The same turns and mirrors carry the whole set onto itself and the rows of a family onto each other. Which other rows belong to the same family as each row named below? List them in the order they appear above.
These 20 rows form 4 families of 5 rows each.
Z_42: [ 1.38  0.17  1.91 -0.30 -0.13  0.13 -0.77 -0.41 -1.08  0.20 -0.84 -0.42
  3.08 -0.36  2.00  0.36  2.02  0.14 -1.93  2.92 -3.48  0.55 -0.97 -2.75
 -0.35  1.52]
Z_627: [-2.13 -1.89 -0.30 -1.35 -4.18  3.49 -0.11 -1.44  0.28 -1.87  2.63  2.39
 -1.25  1.03  1.21 -0.49  1.95  0.56  0.02 -2.12 -0.28 -1.03  1.95 -3.00
  0.05 -1.69]
Z_717: [ 1.80  1.04  2.00 -0.67  0.05 -0.25 -0.46  0.90 -0.38  0.35 -1.07  0.04
  2.58  0.59  1.68  0.53  1.50  0.49 -2.31  1.43 -3.16  1.84 -0.55 -3.49
  0.36  2.29]
Z_403: [ 2.13 -0.05  3.21  0.23 -0.58 -1.70  1.04  0.93  0.18 -0.55 -0.22 -0.28
 -0.91  1.62 -1.92 -1.54  4.19 -2.05 -1.19  2.95  1.15 -0.57  0.08 -2.10
 -1.13  0.18]
Z_256: [-0.79  0.62 -1.15 -1.01 -0.91  2.65 -1.98 -0.12  0.40  0.30 -0.79  0.35
  3.37 -0.75  1.21  0.75  3.09  1.82 -2.48 -2.53 -1.36 -3.03  0.73 -1.67
 -0.59  0.75]
Z_857: [ 0.22 -2.00  4.11 -3.37 -2.00  2.87  1.60  0.88 -0.75  0.61  2.24  0.91
 -2.21 -0.23 -1.14  0.95  1.05 -2.89 -0.32 -1.16  2.50 -1.72  0.40 -3.04
  0.28 -0.91]
Z_170: [-0.56 -1.62  2.69 -2.46 -0.38  2.61  1.75  0.89 -1.06  2.06  1.76  1.36
 -2.38 -0.55 -0.79  1.15  1.08 -3.58 -0.62 -0.02  2.92 -1.81  1.31 -3.12
 -1.42 -0.72]
Z_737: [ 1.55  0.98 -0.18 -0.55  0.00 -1.04 -0.49  0.60 -0.61  1.31 -1.03  0.48
  2.67  0.62  1.59 -0.40  1.64 -1.17 -1.65  2.94 -2.99  1.14 -0.87 -2.47
 -0.68  1.39]
Z_707: [-0.21  0.75 -0.33 -0.89 -1.11  2.44 -1.87 -0.75  0.10 -0.37  0.27 -0.09
  4.34  0.42  0.64  0.36  1.85  2.58 -1.06 -3.38 -1.06 -2.64  0.24 -1.64
 -0.26 -0.17]
Z_725: [ 1.49 -0.10  3.09  0.95 -0.16 -1.27  0.99  0.80  0.11 -0.02 -1.62  0.62
 -0.98  2.59 -2.55 -0.58  3.54 -2.37 -0.76  2.13  0.45  0.42  0.54 -2.40
 -1.45 -1.12]
Z_135: [ 1.05  1.17  3.71 -0.10 -0.01 -0.94  0.70 -0.09  0.14 -0.25 -0.57 -0.10
 -0.23  2.46 -2.85 -1.29  2.63 -3.34 -0.83  2.24  1.12 -0.64  0.46 -1.14
 -0.79 -0.35]
Z_657: [-1.65 -0.80 -0.91 -2.05 -4.48  3.21 -0.42 -0.74  0.36 -1.20  3.72  1.79
 -0.51 -0.40  0.58 -0.93  1.30 -0.22  0.00 -2.00  0.72 -0.27  1.60 -4.07
 -0.01 -2.05]
Z_31: [-0.80 -1.66  4.07 -3.12 -1.45  2.75  2.35  1.10 -1.23  1.59  1.76  1.10
 -2.57 -1.14 -0.55  0.31  1.54 -3.01  0.00 -1.07  2.03 -0.55  0.91 -2.58
 -0.15 -0.17]
Z_554: [ 1.45  0.58  0.57 -0.05 -1.40 -0.84 -0.90  0.70 -0.46  1.13 -1.03 -0.50
  3.29  0.94  1.99  0.02  1.87 -1.21 -1.96  2.40 -2.51  1.64 -0.86 -3.38
  0.65  1.61]
Z_858: [-1.96 -1.41  0.30 -1.14 -4.29  4.26 -1.20 -1.07 -0.53 -2.26  2.45  1.64
 -1.13  0.48  0.40 -0.11  1.86  0.70 -0.54 -3.00 -0.40 -0.74  1.94 -3.91
 -0.02 -0.68]
Z_886: [ 2.15  0.30  3.67 -1.05 -0.71 -1.47  0.79 -0.05  0.86  0.77  0.00  0.16
 -0.36  1.40 -2.73 -1.35  2.67 -3.40 -1.01  2.35  1.17 -0.42  0.06 -1.41
 -1.22 -1.46]
Z_919: [-1.05  0.92 -0.58 -1.53 -1.40  3.22 -1.93 -0.45 -0.27 -0.03 -0.68  0.45
  3.79  0.01  0.50  0.19  3.40  2.12 -0.22 -2.41 -2.28 -2.78 -0.03 -2.22
  0.43 -0.86]
Z_270: [-0.78  0.71 -1.40 -0.19 -0.36  2.53 -2.23  0.24 -0.67  0.48 -0.62  0.16
  3.01  0.24  1.54  0.32  3.58  2.09 -1.05 -2.75 -2.20 -2.35  0.87 -2.23
 -0.82  1.03]
Z_55: [-2.34 -0.34  0.14 -2.98 -4.58  3.83 -1.07 -1.55  0.17 -0.03  3.02  2.37
 -1.22  0.96  0.29 -1.05  1.78  0.01 -0.25 -2.04  0.16 -0.58  1.95 -4.30
 -0.04 -0.74]
Z_982: [-0.25 -2.20  2.92 -2.60 -2.13  2.40  1.77  1.15 -1.62  1.87  1.16  1.38
 -2.42  0.46 -1.34  0.50  0.94 -3.01 -0.38 -0.42  3.41 -1.92  0.06 -2.55
 -1.26  0.54]

Which other rows belong to the same family as Z_55? Z_42, Z_403, Z_919, Z_982
Which other rows belong to the same family as Z_886? Z_857, Z_737, Z_858, Z_270

